Here is a table of points, one per row:
[-0.53  1.30  0.78  2.06  1.24 -0.25 -1.46 -1.26  0.33 -0.69 -1.60 -2.59
 -0.78  0.31 -1.15 -0.64  2.04 -0.31 -0.78  1.90 -0.50 -0.09  1.33 -2.36]
[-1.40  0.28  0.81 -0.54  0.24  0.28  1.54  1.75  1.90 -0.02 -1.03  0.08
 -0.03 -0.09 -1.52  1.06  0.65  0.74  1.05  0.26 -0.45  1.23  0.79 -0.20]
[ 1.33 -0.38  0.49 -0.77 -1.43  0.31 -0.53 -1.87  1.28  1.68 -0.49 -0.01
 -0.01 -0.85  0.83 -0.21  0.23  1.96 -1.25  0.34 -1.55  0.93  0.53 -0.88]
[-0.03 -2.16 -0.43  0.05  0.56  2.22 -0.19  2.12 -1.31  0.18  0.37 -0.04
 -1.00  1.69  0.68 -0.25 -0.06  1.39  1.81 -0.30  1.28 -1.95 -0.18  0.48]
[-1.24 -2.14  0.03 -0.16 -1.53 -0.83  0.81 -1.17 -0.82  0.51  0.25  0.37
  2.18 -1.28 -1.72  0.54 -0.89 -1.10  0.02 -0.08 -0.93 -0.80  0.68  0.76]
[ 0.78 -0.92 -1.83  1.23 -0.66  0.10  0.94  1.43 -0.34 -1.25  1.72 -0.75
  0.65  0.30 -0.51  1.29 -1.56 -0.14  0.19  0.27  0.75 -0.16  1.53  0.10]
[ 1.22  0.94  1.38 -0.45 -1.28 -1.03 -1.12 -1.19 -0.87  0.09 -0.12  0.36
 -0.29  0.40 -0.24  0.85  0.42  0.04  0.66 -0.98  1.58  0.16 -0.17 -0.17]
[ 0.40  1.24 -0.20  1.04  0.25 -0.12  1.33 -0.86 -0.71  0.78 -0.53 -0.09
 -0.20  0.37  0.44 -2.49  0.91 -0.98  0.04  0.84 -0.78 -0.91 -0.44  0.55]
[-1.99  1.89 -0.51 -0.36 -0.42  1.10  0.61 -0.94 -1.51 -0.55 -0.35 -0.86
  0.27 -0.25  0.62 -0.16  0.46 -0.68 -1.78 -1.43 -1.60  0.26 -0.57  0.91]
[ 0.21 -0.96  0.46 -0.62  0.95  1.11 -1.80  0.96 -0.76 -1.34 -0.10  0.48
  1.38 -0.40  1.16 -1.58 -1.32  0.14 -0.90 -0.05  0.34  1.26 -0.12  1.09]
[ 0.49  1.91 -0.17  0.08  1.16 -0.33  1.83 -1.48  0.24  1.30  0.81 -0.28
  0.56 -1.24  0.16 -1.75 -0.22  1.22 -0.01  0.55  0.39 -0.98 -0.05  0.85]
[ 0.40 -1.58  0.49 -0.09  1.67 -0.97  0.34 -0.93 -0.43 -1.84 -1.22  1.40
 -0.06 -0.04  1.00  0.69  0.21  1.66 -0.63 -2.78  0.26 -0.52  0.21  0.33]
[ 0.31  1.29 -0.86  0.08 -0.25 -1.64  0.87  0.94  0.34 -0.70 -0.54  0.24
 -1.11  0.25 -0.21  0.72 -0.24 -1.22 -1.80  0.54  0.25 -1.06 -1.20 -0.15]
[-0.84  0.91  0.56  0.95 -0.13  0.34  0.15 -0.03  0.70  0.11 -1.20  1.33
  1.42  0.05  0.84 -0.60  0.60  0.18 -0.58 -0.21  0.80  0.52 -0.16  1.45]
[-0.08  0.43 -0.64  0.25 -1.16  1.37  1.54 -0.20 -0.55  0.46  2.32 -0.64
  1.76  0.04 -0.01  1.65  0.83 -0.22  1.31 -1.12  0.65  0.24  3.09 -0.48]
[-1.29  0.36  1.21  0.45 -0.21  0.86  0.27  0.42 -0.56  0.67 -2.50  0.02
  0.69 -1.31  0.78  1.41  0.08 -1.02 -0.68  0.53  0.56 -1.40 -0.77 -1.43]
[-0.35  0.95  0.45  0.12 -0.86 -0.17 -0.59 -1.64  1.00 -0.72 -0.69 -0.63
 -0.44  1.75  0.68  0.62 -0.26  0.53  1.11  1.49 -0.85  0.48 -0.94  1.07]
[-0.29 -0.50  2.43 -1.59  1.86 -0.54  0.82  0.32  1.02  0.60  2.40  0.80
 -1.05 -0.39  1.83 -0.18  1.85 -3.01 -0.25  0.36 -0.45 -0.04 -0.41  0.61]
[ 0.12 -0.44  0.82 -0.67  0.76  0.13 -0.50 -0.57  0.58  0.06  0.13  0.51
 -2.56 -0.63 -1.36 -0.24 -1.77 -0.18 -0.07 -2.74 -0.04 -2.09  0.50 -0.27]
[ 1.08  0.20  1.51  0.07 -0.95  0.45  0.44  0.20 -0.43 -1.56  1.26  0.85
 -1.35 -0.16 -0.76 -0.42  0.24  1.28 -1.70  0.98  0.40  1.58 -0.91 -1.09]
[-1.23 -1.19 -1.92  0.93 -0.74 -1.26  0.37 -0.39  0.99  1.19 -1.31  0.19
 -0.40  0.44  0.24 -0.73 -0.41 -1.36 -0.29  0.01  1.07  1.63 -0.42 -0.35]
[ 1.08  1.88 -0.75  1.36  0.06 -0.78 -1.64 -0.35  1.25  0.40  0.32  1.28
  0.01  0.23 -1.57  0.11  0.62  0.62 -1.36  1.34  0.29 -1.46 -0.55  0.80]
[ 0.69  0.00  1.40  1.53  0.46 -1.89 -1.01  0.20  0.16 -0.90  0.72 -0.77
 -0.27 -0.86 -0.63  0.11 -1.47 -1.37  1.30  0.13 -0.23  1.01 -0.51  1.83]
[ 0.01  0.62  0.23  0.20  0.43 -0.39 -0.98 -0.27  1.20 -0.24 -0.04 -0.50
  0.92 -0.40  1.27 -0.74 -0.13 -0.20 -1.41  0.05 -0.67 -1.82  0.24 -0.70]
[ 0.50 -0.31 -0.38 -1.00 -0.31  0.28 -0.80  1.29 -0.43  3.16 -0.52 -1.27
 -1.54  0.13  1.57  1.84 -0.11 -0.14  0.33  2.71 -0.22 -0.21  1.68  1.23]
[-0.03  0.60 -0.27 -1.35  0.54  0.76 -1.68 -1.28 -1.04 -1.33  1.51 -0.60
 -0.17 -1.88 -0.33 -0.93 -0.05 -0.95 -1.47 -0.81  0.47  0.55 -0.37 -0.20]
[ 0.19 -1.03  0.32 -1.74 -0.93  0.40  0.15  0.04  0.08  0.34 -1.39 -1.22
  0.26  2.15 -2.04 -1.27  0.92  0.70  0.87 -0.15  0.37  0.31  0.80  1.12]
[ 1.91 -0.21 -0.31 -0.11  1.44  0.89 -0.54 -0.18 -0.79  0.28 -2.42 -0.83
 -0.56 -1.49  1.29  1.49 -1.05 -1.42  1.05  0.91  0.19  0.03 -0.66 -0.27]
There is one direction along which these points spread out most. How far along it is each point below, from 0 to 99? The average is 50, and the first point in the table lies past the average. One standard deviation of the points above along it is 16.
[-0.26 -0.20 -0.83 -1.39 -0.79  0.10  0.92 -0.68  1.40 -1.84 -0.01 -1.45
 -0.40 -0.31  0.61 -0.06 -1.13 -0.06  0.39 -0.33 -0.42 -0.30 -1.76 -0.56] 50
[ 0.74  0.79 -1.36  0.00 -1.06  2.38  0.04  2.01 -0.97 -0.32  0.30  1.16
  0.67  1.54 -1.12  0.11 -1.23 -0.74  0.99  0.85 -2.45  0.21  1.09 -1.28] 31
[-0.77 -0.69 -1.77 -0.32  0.71 -0.56 -0.78 -0.81 -1.02 -0.73 -1.32  1.97
 -1.83 -2.32  0.59 -0.03  0.47  0.20  1.32 -0.99  1.30  0.70  1.01 -0.62] 44
[ 0.70 -1.05 -0.72  2.13  0.34  0.39  0.34  1.90 -1.35  1.20  2.04 -0.19
 -1.20  1.14  0.54  1.05  0.76  0.66  1.45 -1.27 -0.61 -0.13 -0.64  1.15] 23
[-2.56  0.08 -0.65 -0.04  1.36 -0.94  1.19 -0.56 -0.15 -1.27  1.67  0.78
  1.04  1.74 -1.55 -0.10 -1.26  0.16 -0.33  0.75  0.61 -0.52  0.03 -0.03] 43
[ 0.36 -1.66 -0.57 -0.57 -0.06 -0.81 -0.98  0.23  0.96  0.24  0.70 -0.21
  1.48  0.59 -0.84 -0.75  2.28  0.60  1.19 -0.35  0.30 -0.52 -0.90 -0.45] 42
[ 1.48 -0.15  0.24 -0.89 -0.44 -1.29  0.05  2.01 -0.26  0.51  0.01  0.62
  0.86  0.54 -0.50 -0.67 -1.46  1.89  1.02 -1.20 -0.27  2.28 -0.14 -2.23] 34
[-1.11 -0.10  0.55  0.14 -0.81  0.34  0.05  0.86  0.87  1.52  0.83  0.51
  1.11  0.21  0.91  0.26  1.07  1.10 -0.81 -0.01  0.16  1.58 -1.64 -0.61] 50
